Turns in one plane each, and the order they were made in; the first pair answered
roden:
[ 3.21  0.11 -3.30 -3.85  3.21  0.65 -2.52 -0.69 -2.38  0.69 -0.26  2.60
  1.24  0.09 -4.26  1.27 -1.32  3.36 -3.09 -2.99  1.70  1.48  0.73  0.19
 -2.14  0.24 -2.10 -2.32 -1.11 -0.68 -1.48 -2.21  1.69 -3.14 -3.74  2.08
  1.41 -1.26] |-> [ 2.17  1.09 -3.68 -1.32  0.23  2.53 -2.62 -2.06 -1.66  0.53 -1.93 -0.91
  1.95  0.24  1.11 -2.57  0.90  2.78 -1.86 -1.26  0.86  1.36  2.04  1.10
 -4.15 -1.72 -3.46 -0.60 -2.53 -0.30 -4.27 -3.96  2.77 -3.41  0.13  1.81
 -2.03  1.36]
[ 0.09 -1.41 -2.20 -0.04 -0.36 -0.64  0.88  0.01  0.38  0.99 -0.60 -0.56
 -1.23  0.93 -0.23  0.87  0.15  1.46  1.21 -0.49 -0.06 -0.61  0.23  0.22
 -1.28  0.68 -0.19  2.46  0.48 -0.34 -0.98 -0.40 -0.24 -1.41 -0.36  0.35
  0.42  0.34] |-> [ 0.00 -1.63 -2.10  0.32 -0.68 -0.68  0.72 -0.25  0.45  0.86  0.18 -1.09
 -1.47  0.54  0.34 -0.13 -0.29  1.36  0.99 -0.40  0.31 -1.00 -0.12  0.45
 -1.40  0.42 -0.89  2.65  0.99 -0.52 -1.33 -0.28 -0.42 -1.26  0.74  0.45
  0.25  0.92]
[-0.91 -0.45  4.16 -0.05  0.98 -0.72  1.18 -2.04  0.05 -0.31  1.09  2.59
 -1.66  0.26 -1.81  0.87  0.13 -2.93 -1.09  1.27  1.64 -0.10  0.88 -0.43
  3.34  2.50  0.18 -0.34 -0.38  1.74 -0.43  1.59 -0.48  0.86 -2.30 -1.89
  1.48 -1.70] |-> [-1.08 -0.07  2.51  0.24  0.79  0.17  0.67 -2.73  0.26 -0.23 -2.01  1.25
 -1.29  1.05 -1.62  1.32  1.55 -2.37 -1.39  0.85  2.56  1.34  1.05 -0.63
  2.37  2.01 -0.41 -0.26 -2.04  1.63 -2.94 -0.31  0.24  0.54 -3.29 -2.33
  1.61 -1.35]
Tir:
[-0.23 -0.64 -0.20  0.79  1.53 -0.68  0.05 -0.70 -0.59  0.16 -1.37 -1.33
  2.09 -0.68 -2.14 -0.74  0.97  2.58 -1.48  0.00  0.10  0.45  0.04  1.03
 -0.33  0.44  0.55 -0.08 -1.48 -0.73  0.58 -1.43 -1.37  0.67  2.54  0.44
  0.62 -1.08] |-> [-0.36 -0.83 -0.47  0.74  1.12 -0.60  0.22 -0.97 -0.46 -0.34 -0.81 -1.64
  1.95 -1.34 -1.17 -0.85  0.74  1.48 -1.12  0.32 -0.08  0.19  0.23  1.02
 -0.30  0.86  0.77 -0.27 -2.08 -0.46  0.89 -0.89 -1.63  1.39  2.90  0.21
  0.04 -1.35]
[-0.10 -1.14  2.56 -1.36  2.47 -3.41 -0.36  1.41 -0.81 -1.05  3.43  2.31
 -0.77 -0.77 -1.63  2.02 -1.93 -0.90 -0.31 -0.46 -1.31 -2.41 -1.91 -0.45
  2.33  1.50  1.58 -1.69  2.89 -1.68  4.36  4.10 -1.91  1.29 -1.94  0.45
  2.44 -1.82] |-> [ 0.37  0.16  0.59 -2.27  2.54 -3.04 -0.62  2.81 -0.66 -0.28  1.85  1.22
  0.10 -0.71 -2.22  1.80 -1.41  1.82  0.80 -1.22 -1.84 -2.06 -3.06 -0.26
  1.51 -0.51  0.43 -1.59  3.68 -2.16  3.45  2.94 -3.12  0.72 -2.77  1.94
  2.60 -1.01]
[ 0.97  0.79  3.02  3.21  3.96 -4.88 -1.01 -2.94 -2.59 -3.53 -0.44  1.76
  2.88 -2.17 -1.32  1.39  0.33 -1.93 -0.68 -3.84 -0.65  0.10 -1.51  0.91
 -0.02  2.84  0.42 -0.92 -2.98 -0.11  1.21  2.97  2.22  0.66 -1.60 -2.75
 -0.76 -1.15] |-> [ 1.00  1.62  1.17  2.39  4.91 -4.22 -1.64 -1.94 -3.34 -2.50 -2.27  0.81
  3.77 -2.09 -2.26  1.94  0.91  0.52 -0.71 -4.48  0.09  0.48 -2.64  0.27
 -0.23  1.52 -0.62 -0.59 -1.79 -1.26  0.61  2.53  1.37  0.16 -3.08 -1.89
  0.40 -1.22]
[-1.77 -1.20 -0.41 -0.37  0.16  0.66  1.97 -0.17 -1.05  1.60  1.89 -1.78
 -2.73  1.24  2.04  2.06  0.12 -2.54 -2.68  1.01 -4.02 -1.56  2.86 -0.71
  0.88 -1.35 -2.97  2.61 -0.15 -2.41  0.23 -1.40  2.74  0.56  2.56 -1.25
 -2.37  1.72] |-> [-1.75 -1.72  0.18 -0.93  1.12  0.50  2.01  0.05 -0.68  0.99  1.44 -0.64
 -2.78  1.17  0.60  3.92 -0.96 -3.13 -3.60  1.11 -3.13 -1.39  3.05 -1.79
  2.44 -0.99 -2.70  2.08 -0.78 -1.91  0.90 -1.47  3.03  0.11  0.30 -2.37
 -1.20  1.02]
Tur:
[ 0.92  1.07 -1.15 -0.12 -1.16  3.08 -0.93 -3.85  1.66  1.68 -0.23 -0.22
  1.92 -0.94 -1.99  2.08  2.60 -0.01 -0.98 -3.20  0.62 -1.86  2.08 -2.21
  1.04  1.15  1.08  2.54  0.16  0.73 -1.57 -3.08  0.16  0.66 -1.25  0.27
 -2.67  2.86] |-> [ 0.55  0.01  0.13  0.20 -2.15  2.46 -0.92 -3.89  1.70  0.57  0.39  1.17
  1.64 -1.65 -1.69  1.55  1.94 -2.22 -1.58 -2.83  0.56 -2.36  2.05 -2.30
  2.38  2.12  1.65  2.13  0.22  1.33 -1.82 -1.83  0.17  0.76 -1.15 -0.36
 -2.78  2.26]
[ 3.33  2.15  3.53  1.75  1.00  0.77 -2.56 -0.52  0.67 -1.20  0.22 -1.06
  2.83  0.03  2.75 -4.60  2.39 -1.18  2.01 -3.88 -0.90 -0.62 -3.97  3.90
  0.03  0.54  2.96 -0.68 -0.43  2.20  1.80  2.97  2.71  1.68  4.01 -1.42
  0.38 -1.88] |-> [ 3.19  2.88  1.68  1.21  0.25  1.27 -2.82  0.13  0.65  0.08 -1.22 -1.94
  3.61 -0.04  3.33 -4.52  2.56  1.05  2.82 -3.48 -1.52 -0.12 -4.61  4.01
 -1.37 -1.12  1.23 -0.40  0.25  1.02  1.59  2.06  2.60  1.74  3.86 -0.20
  0.16 -0.87]
[ 0.98  1.90  2.74 -1.75  2.20 -1.11 -0.73  1.90 -0.50 -1.78  0.48 -0.93
  0.68  0.43 -0.92 -1.54  2.99  0.55  0.82 -2.29  2.35  0.64 -3.31 -2.28
 -0.42  3.71  0.84 -1.90  1.83  0.70  2.38  2.75  3.76 -1.25 -2.79 -1.53
 -0.47 -1.43] |-> [ 0.95  3.27  0.94 -2.26  2.13 -0.28 -1.28  2.61 -1.59 -0.88 -0.80 -2.16
  1.72  0.61 -0.48 -1.05  3.63  2.00  1.34 -2.52  2.51  0.80 -4.04 -2.68
 -1.25  1.41 -0.27 -1.11  2.89 -0.32  1.23  1.26  3.35 -1.89 -3.51 -0.76
 -0.54 -0.66]
fopug:
[-2.27  3.79  2.15 -0.78  0.97 -3.06 -4.71  1.47 -0.78  1.45 -3.39  0.21
  0.55 -2.74  0.69  0.11 -0.08  0.11  2.52 -0.33 -0.96  2.46 -0.65 -2.97
  1.71 -0.90 -0.89 -1.17  2.31 -1.20 -1.56  2.96 -1.59 -0.22 -5.15  0.39
  0.94 -3.41] |-> [-1.85  3.89  1.46 -0.80  1.87 -3.07 -4.53  1.54 -1.24  1.52 -4.19  0.93
  0.49 -2.32  0.22  0.56 -0.12  0.43  2.15 -1.14 -1.30  2.68 -0.72 -2.68
  1.12  0.30 -1.13 -1.36  1.99 -1.03 -1.44  2.64 -1.00 -0.19 -5.49 -0.35
  1.32 -3.82]
[-0.61 -0.38  2.11  1.08 -3.32  0.25  0.99  0.38  0.50 -0.60  2.74 -0.51
 -0.41 -0.43  2.12 -1.95 -0.44 -2.92  0.44  2.08 -1.13 -1.68 -0.65  0.05
  2.40  0.42  0.37  0.54  1.39  0.03  0.51  1.94 -0.43  0.29  2.47  0.63
 -1.66  0.49] |-> [ 1.40 -0.78  1.00  0.95  1.78 -0.48  0.95 -0.42 -1.07 -0.95  0.88  1.22
  0.03  1.38 -1.24 -0.14  0.26 -2.09 -0.64 -1.23  2.23 -0.03  0.09  0.55
 -0.60  2.43  3.26 -1.17 -2.21  1.52  1.57  0.89  1.56  1.29  0.25 -2.46
  1.76 -1.56]
[-0.79 -0.87  1.53 -0.28 -0.53  1.32  1.03 -1.09 -0.38 -0.82 -1.06  4.30
  1.30 -0.15 -4.99  3.63 -0.09 -1.76 -5.27  1.48  2.08  2.14  3.07 -2.72
  0.24 -3.65 -3.77 -1.49  3.09 -2.47 -1.25  1.07  1.54 -2.70 -8.58  2.52
  3.67 -2.02] |-> [-1.31 -0.34 -0.26 -0.76 -1.36  0.97  0.67  0.03 -0.16 -0.09 -0.03  3.40
  1.34  0.00 -4.39  3.36 -0.13 -0.24 -4.69  2.15  0.88  1.63  2.78 -2.66
  0.09 -5.00 -4.89 -1.33  5.05 -4.55 -0.95  0.68  0.92 -2.75 -7.75  3.58
  3.27 -1.22]
tav:
[-0.16 -0.16  0.02  1.80 -0.10  0.48 -0.69 -0.96  0.01 -0.28 -1.53 -1.37
  0.42  0.94  1.35 -0.32  0.56 -0.98 -0.39 -0.50  0.46  1.44  1.27  0.14
 -1.10  0.41 -0.75 -0.15 -1.72  2.40 -1.91 -0.14  0.90  0.03  1.32 -0.67
 -0.12  0.08] |-> [-0.69 -0.87  1.59  1.40 -0.68  0.25 -0.38 -0.77  0.20 -1.02 -0.97 -0.04
 -0.11  0.16  1.03  0.86 -0.41 -1.71 -1.25  0.43  0.69  1.25  1.52 -0.84
  1.02  0.80 -0.06 -0.32 -0.64  2.69 -1.78  0.33  0.72  0.07  0.28 -0.97
  0.00 -0.75]
[-0.07  1.40  5.19  0.61 -1.14  0.11 -0.98  0.53  0.88 -3.13 -1.86 -1.23
  1.63 -2.07  1.71 -1.66  0.85 -4.64 -0.39  0.64  1.61 -0.22 -1.52 -1.20
  2.11  1.70  0.87 -2.11 -2.49  2.34 -1.57  1.91  1.64 -0.76 -0.30 -0.71
 -1.12 -1.48] |-> [-2.79 -1.13  1.91 -2.11 -1.75  0.54  0.44  0.84  2.20 -1.80  1.78  0.50
 -1.72 -1.72 -1.21  1.78 -0.38 -3.37 -1.45  2.41  0.93 -1.44  1.88 -3.46
  4.76  2.59 -0.96  0.00  0.77 -0.77 -0.91 -0.50  0.42 -1.36 -2.06 -0.22
 -0.42 -1.30]
[-0.29  0.79 -1.68 -0.02 -1.76  1.24 -1.92  1.13  0.03  2.05  1.29 -2.49
  0.42 -0.86  2.52 -2.64  1.33  1.69  1.89  1.85 -3.33 -1.13 -1.50  0.52
  0.02 -1.56 -1.54  1.84  3.63 -1.59 -1.54  0.98 -1.17 -0.45  1.37  0.69
 -2.11  2.89] |-> [ 0.57  1.21  0.41  0.94 -2.10  0.40 -2.03  0.90 -0.68  0.95  0.52 -2.52
  1.51 -1.47  3.29 -2.99  1.05  1.12  1.72  1.46 -2.64 -0.78 -3.35  0.97
  0.47 -0.95 -1.34  0.39  2.44 -0.50 -1.60  1.99 -1.02 -0.47  1.18  0.72
 -2.41  2.79]
[-1.64 -2.99  3.56 -2.40 -0.69 -3.04  1.09 -0.25  3.00 -3.51  4.36  3.09
 -2.27 -1.18  0.15 -0.26 -1.29 -3.23 -1.51  1.45  0.42  0.81  3.03  0.08
  1.71  3.87  2.84  1.68 -0.97  1.98  1.09  2.68  1.08  1.49  1.24 -0.98
 -2.40 -0.84] |-> [-2.16 -3.08 -1.97 -3.80  0.00 -1.59  1.96 -0.44  3.55 -1.34  5.51  2.53
 -3.44  0.89 -1.33  0.40 -0.90 -0.20 -1.04  1.18 -0.73  0.70  5.44  0.40
 -1.02  3.30  1.65  3.06  0.49 -0.39  2.35 -0.10  0.61  1.60  2.93 -0.54
 -1.74  0.12]
Now pairs of rows:
Each pair is 2 to 3 turns apart.
[-1.20 -0.64 -1.74 -1.17 -1.23  1.00  0.50  0.54 -0.43  1.40  3.70  0.54
 -1.82  0.64 -0.34 -0.51 -0.25  0.79  0.67  0.54 -1.36 -0.58  0.97  1.26
  0.53  1.63 -0.41  1.30  1.19 -0.59  0.70  0.30 -1.25  0.78  1.42 -0.76
 -1.32  0.11] |-> [ 1.01 -0.17 -1.43  0.09  1.61  0.22  0.29 -0.71 -1.57  1.19  1.39  1.67
 -0.80  1.83 -1.14 -1.61  0.60  0.55  0.19 -1.13  0.67  0.74  0.63  2.28
 -1.44  2.37  1.41 -0.34 -1.80  0.73  0.17  0.52  0.05  1.38  0.90 -2.62
 -0.01 -0.91] | fopug, fopug, tav
[ 0.18  0.26  1.50 -0.60 -1.45 -1.07  0.99 -0.44  1.35  0.00 -0.41 -2.80
 -3.30 -0.41  2.43 -0.51  0.04 -0.01 -1.77  0.41  1.69  0.80  0.09 -2.12
  2.07  0.36 -3.10  4.08  2.27 -1.85  0.23 -2.53 -1.51 -1.52  1.68 -0.37
 -1.35  2.38] |-> [ 2.55  1.16  1.96  0.10  0.32 -1.09  0.49 -0.01 -0.42 -0.17 -0.67 -3.91
 -2.07  0.37  3.38 -2.83  0.58  1.17  0.00 -1.42  0.97  0.74 -1.93 -0.06
 -0.82 -0.10 -2.30  3.23  1.62 -0.99  0.75 -0.81 -0.99 -0.30  3.64 -0.22
 -1.10  2.67] | roden, tav, tav
[ 0.61  2.40 -1.88  0.62 -1.04 -1.37  0.79  0.38 -0.71  1.37  0.69 -0.83
  0.09  3.18 -0.05 -1.01  0.43  2.56  0.82 -0.75 -1.25 -0.77 -0.68  1.36
 -1.27 -1.54 -2.17  0.10  2.58 -1.37  0.01  1.01 -0.45  0.11  1.05  1.00
 -1.39  0.96] |-> [ 0.73  1.35 -1.48  1.65  0.26 -1.79  1.44 -0.80 -0.74  1.06  2.46  0.36
 -0.93  3.70 -0.32 -1.14  0.03  0.98  0.21 -0.89 -0.26 -0.83  0.92  1.88
 -2.86  1.17 -0.04 -0.59  1.39 -0.28  1.42  1.55  1.25  0.31  1.24 -0.86
 -0.73  0.38] | Tir, fopug, fopug
[-0.70 -3.35 -0.67  0.41 -2.66  1.48  1.38  2.28 -1.18 -1.77 -2.85 -4.17
  5.82  0.37 -1.09  4.28  3.49  2.10 -1.45  0.48  0.39 -1.12  1.89 -2.26
  4.80  0.06 -0.67  0.59  2.70 -3.23  2.78 -2.30 -2.82 -3.66 -1.47  0.40
 -0.26  0.30] |-> [ 2.04 -1.10  0.06  2.17 -1.93  0.91  0.21  1.91 -2.38 -1.97 -5.26 -6.07
  7.60  0.97  1.22  2.15  5.36  2.78 -0.63 -1.14  0.19  0.62 -0.10 -0.42
  1.62 -0.74 -0.45 -0.34  0.98 -2.29  1.70 -1.80 -1.38 -3.18 -0.16  0.38
 -0.89  0.67] | tav, tav
[ 0.59  0.95  1.97  0.01 -0.80 -0.66 -0.99  1.72 -0.79 -1.08 -5.57 -0.81
  2.46 -2.06 -1.49  1.74 -0.21  0.36 -0.28 -1.45  1.12  0.55 -4.26 -2.88
  2.85 -3.06 -0.89 -1.67 -0.14  0.28 -1.54 -0.08 -0.68 -2.38 -4.69  2.49
  1.15 -0.68] |-> [ 0.65  0.28 -0.20 -0.03  1.32 -0.29  0.12  0.52 -0.50 -0.86 -5.62  0.96
  0.75  0.02 -3.46  3.40  0.59  0.33 -1.82 -2.53  2.73  1.73 -1.48 -2.83
  1.59 -1.44  0.04 -2.01 -2.10  0.87 -1.33 -1.50  0.89 -2.26 -5.44  0.15
  2.56 -1.20] | roden, tav, fopug
[-1.69 -1.21 -2.77  2.66  0.79  3.99  0.16 -2.95  0.04  1.70 -1.70 -1.64
 -0.41  0.13  1.88 -0.77  1.54 -0.96 -0.70  0.88 -1.67  0.68  1.39  0.45
  2.04 -1.15 -2.61  1.47 -3.60 -0.61 -4.11 -2.10  1.20 -0.80  0.11 -0.55
 -4.26  0.99] |-> [-1.40 -3.05 -1.76 -0.55  3.12  1.33 -0.30  0.27 -1.43  1.48  3.02  3.11
  0.35 -0.68 -2.80  2.74 -1.38  0.63 -0.41 -0.74 -3.22 -1.33 -1.51 -0.03
  5.10  0.25 -1.56 -0.77  1.21 -1.40  0.59  2.56 -2.12 -0.53 -3.29  1.28
 -1.27 -2.29] | roden, roden, Tir
